Named turns come first, each shown by rows before and after it. Which turns, in which order, take the first row of each pair that follows to the second? Write the first one first, as in the answered first pair.
turn P:
-9 2 -4 -12 -4 -11 -3 9 -> 1 4 -14 0 14 7 -5 2
-6 15 15 -16 8 -3 2 6 -> 3 7 12 0 18 15 -5 5
-9 11 15 -7 3 -17 4 -11 -> 4 3 8 16 18 6 -3 -13
turn S:
-1 -5 -6 -8 12 6 -6 2 -> -7 -13 6 1 -1 3 -4 -10
-3 19 -3 -5 3 -12 9 -14 -> -4 17 -1 -4 1 -13 10 -16
9 -20 8 33 6 26 -7 11 -> 13 -14 3 29 10 27 -5 21
5 33 12 -10 -4 -17 7 22 -> -11 26 -21 -21 17 -4 -17 -5
turn H:
-22 -19 -3 17 -29 -1 -16 -9 -> -14 -12 4 8 -35 -7 -11 23
2 -9 -9 -12 -5 18 -16 19 -> 7 -7 -12 -5 2 24 -14 13
-22 27 -25 -33 7 -30 12 -36 -> -17 33 -15 -45 -4 -40 17 0
turn Z:
-8 -2 -30 -10 -3 -23 -7 -16 -> -7 2 -25 -3 -5 -24 1 -24
1 -14 47 10 -47 -15 9 30 -> 3 -16 42 3 -45 -14 4 42
-25 -9 8 -9 -16 -8 -11 2 -> -23 -6 13 -1 -18 -9 -2 -8
Then:
Each pair is 2 to 3 turns apart.
-11 -8 12 6 -14 -6 -6 -15 -> 9 10 -12 6 19 12 -2 0 -> S H S
0 -20 16 25 -7 11 -8 -2 -> -2 -21 0 7 1 12 -20 22 -> S Z Z
-39 -5 25 -20 -10 -33 -18 -8 -> -33 -12 21 -24 -5 -22 -29 21 -> H Z Z
13 21 14 0 -4 -8 27 17 -> -12 -2 -23 -1 15 14 -9 -29 -> P S H
9 -8 2 21 9 40 -7 7 -> 5 21 -10 -22 11 14 6 31 -> P S H
5 27 -25 -25 23 -10 13 2 -> -6 15 -7 2 6 -12 18 -44 -> S Z
1 -2 22 12 -13 -16 -2 -14 -> 17 19 -2 -6 13 -10 2 15 -> Z S
-20 -7 -16 -18 10 -5 -7 11 -> -21 -5 -7 -19 2 -10 -3 19 -> Z H
17 -20 23 16 8 -3 10 16 -> 8 0 11 -18 10 -24 16 21 -> P Z
-15 -12 17 37 -14 0 2 -50 -> 19 26 31 31 -8 -12 39 1 -> P P S
7 14 -3 12 -1 0 15 3 -> 7 8 -14 6 6 6 3 14 -> P S
10 -12 10 37 10 25 -16 -10 -> 20 -3 15 29 8 20 -10 23 -> S Z
-5 -3 -18 -12 27 8 -3 17 -> -18 -10 -20 -15 22 4 -10 -2 -> H H
-12 -11 22 9 -25 -21 21 -14 -> 9 16 -15 -20 15 -12 23 27 -> Z S
-12 2 -14 -18 10 -7 -12 1 -> -8 -20 12 13 -7 2 -16 -4 -> P S
21 14 30 23 -12 -3 28 -4 -> 11 10 30 21 -16 -7 27 -22 -> H P
0 11 -16 -2 8 12 19 7 -> -21 -13 -6 2 -13 8 4 -12 -> Z S P
0 -3 -16 -9 10 8 -5 32 -> -9 -21 -6 20 0 14 -9 -16 -> H S
-16 -7 -5 21 -5 8 -21 -16 -> 0 2 15 34 -11 5 -2 -5 -> S H H
27 6 12 33 9 14 14 11 -> 10 22 9 -13 -5 -19 20 33 -> H P S
-4 7 19 6 -10 -6 8 6 -> -6 -6 -4 4 9 16 -16 4 -> S P S
-14 -11 4 -21 -17 -12 -13 17 -> -18 -12 13 -8 -25 -14 -6 -12 -> Z Z
14 10 -21 -27 20 2 -3 36 -> -25 -25 8 -11 -24 -15 -16 -22 -> H S H
3 -6 0 25 26 13 2 -24 -> 2 3 17 -11 1 -16 12 36 -> P S
-43 -27 10 -18 -27 -16 -27 -24 -> -16 2 36 18 -24 -20 18 -46 -> P S
-19 -4 6 -30 -19 -13 -1 28 -> -19 -27 -2 -13 -9 14 -24 22 -> S P P
-27 -2 -5 -45 -16 -21 -2 0 -> -18 8 7 -40 -21 -27 14 11 -> S Z S
-2 -11 0 -16 -7 3 -11 26 -> -15 -20 -1 -7 -9 4 -17 -10 -> S Z
14 15 -5 -20 16 -7 22 18 -> -20 -27 2 -14 -7 -6 -11 -21 -> Z Z S
-3 23 -1 -13 1 -19 14 -9 -> -14 -2 15 -8 -21 -20 -3 -2 -> S P P
8 -5 -21 -10 -2 -12 -2 8 -> 7 -11 -15 -7 -7 -11 -4 14 -> P P
28 13 21 23 -11 -2 33 10 -> 20 -3 -3 -9 -1 8 -2 52 -> Z Z
2 -14 -6 -5 -21 1 -11 -11 -> 25 11 -7 -1 -5 4 12 2 -> Z S P
12 10 9 7 -9 -2 24 -5 -> 7 6 -23 -11 13 11 3 -2 -> Z S
-8 2 -7 -31 -12 -7 1 16 -> -5 -16 -6 11 -1 22 -8 -24 -> P S
0 11 11 -32 -5 -20 -7 31 -> -2 -8 -7 9 19 14 -26 -35 -> P S
-18 -10 13 15 4 15 -5 -43 -> -3 20 4 6 20 8 18 -40 -> H Z P
18 12 -2 0 17 14 13 18 -> -6 5 1 4 3 1 13 -36 -> H H Z
10 19 5 7 14 0 21 7 -> 3 15 15 -2 2 -13 22 12 -> P P
9 3 17 14 -10 -14 24 0 -> 14 -13 6 13 0 7 0 28 -> S P
3 34 -10 -29 0 -25 24 4 -> -23 6 -27 -29 -1 -17 -6 -32 -> Z S
-16 -13 -5 -6 8 -1 9 -37 -> 3 -9 -2 12 20 15 16 -28 -> Z H P
-11 0 0 22 -5 16 -4 -10 -> -11 15 -12 12 4 10 4 -17 -> P P
-11 3 20 -10 -11 -17 6 10 -> -3 15 -1 2 19 -3 11 -20 -> P H Z
16 10 15 19 4 4 17 -7 -> 17 18 -4 -9 17 2 11 18 -> P S
28 36 -4 3 28 7 24 16 -> 4 7 -29 -23 30 15 -20 28 -> Z Z
21 -13 -19 -10 10 17 -20 43 -> -4 -36 -7 17 -5 16 -26 -34 -> S Z
6 5 17 23 -7 -3 18 -32 -> 22 26 10 4 6 -7 26 15 -> P S
-7 27 -17 -26 7 -17 9 -19 -> -4 -16 11 24 -11 12 -10 -32 -> P H Z
7 -13 1 5 1 17 3 14 -> 9 1 -11 -2 12 14 11 5 -> P P
17 10 29 -9 -12 -12 17 29 -> 25 -2 30 11 -5 8 10 32 -> P P
-3 -8 -4 -33 -2 23 -24 13 -> -12 -18 20 -8 -22 17 -16 -24 -> S Z
-10 -28 5 -14 -26 12 -24 26 -> -16 -28 17 7 -35 8 -12 -17 -> Z Z
11 2 -4 11 1 11 -2 13 -> 1 6 -17 -7 5 3 -7 10 -> P S H
20 32 23 14 7 3 21 12 -> 16 16 25 33 7 16 11 -12 -> P H
-12 -20 -7 -29 -4 -9 -24 51 -> 2 -27 -13 -7 13 18 -31 48 -> P P
14 -15 16 25 -3 8 -2 0 -> 19 -4 5 25 10 12 3 -6 -> H S H
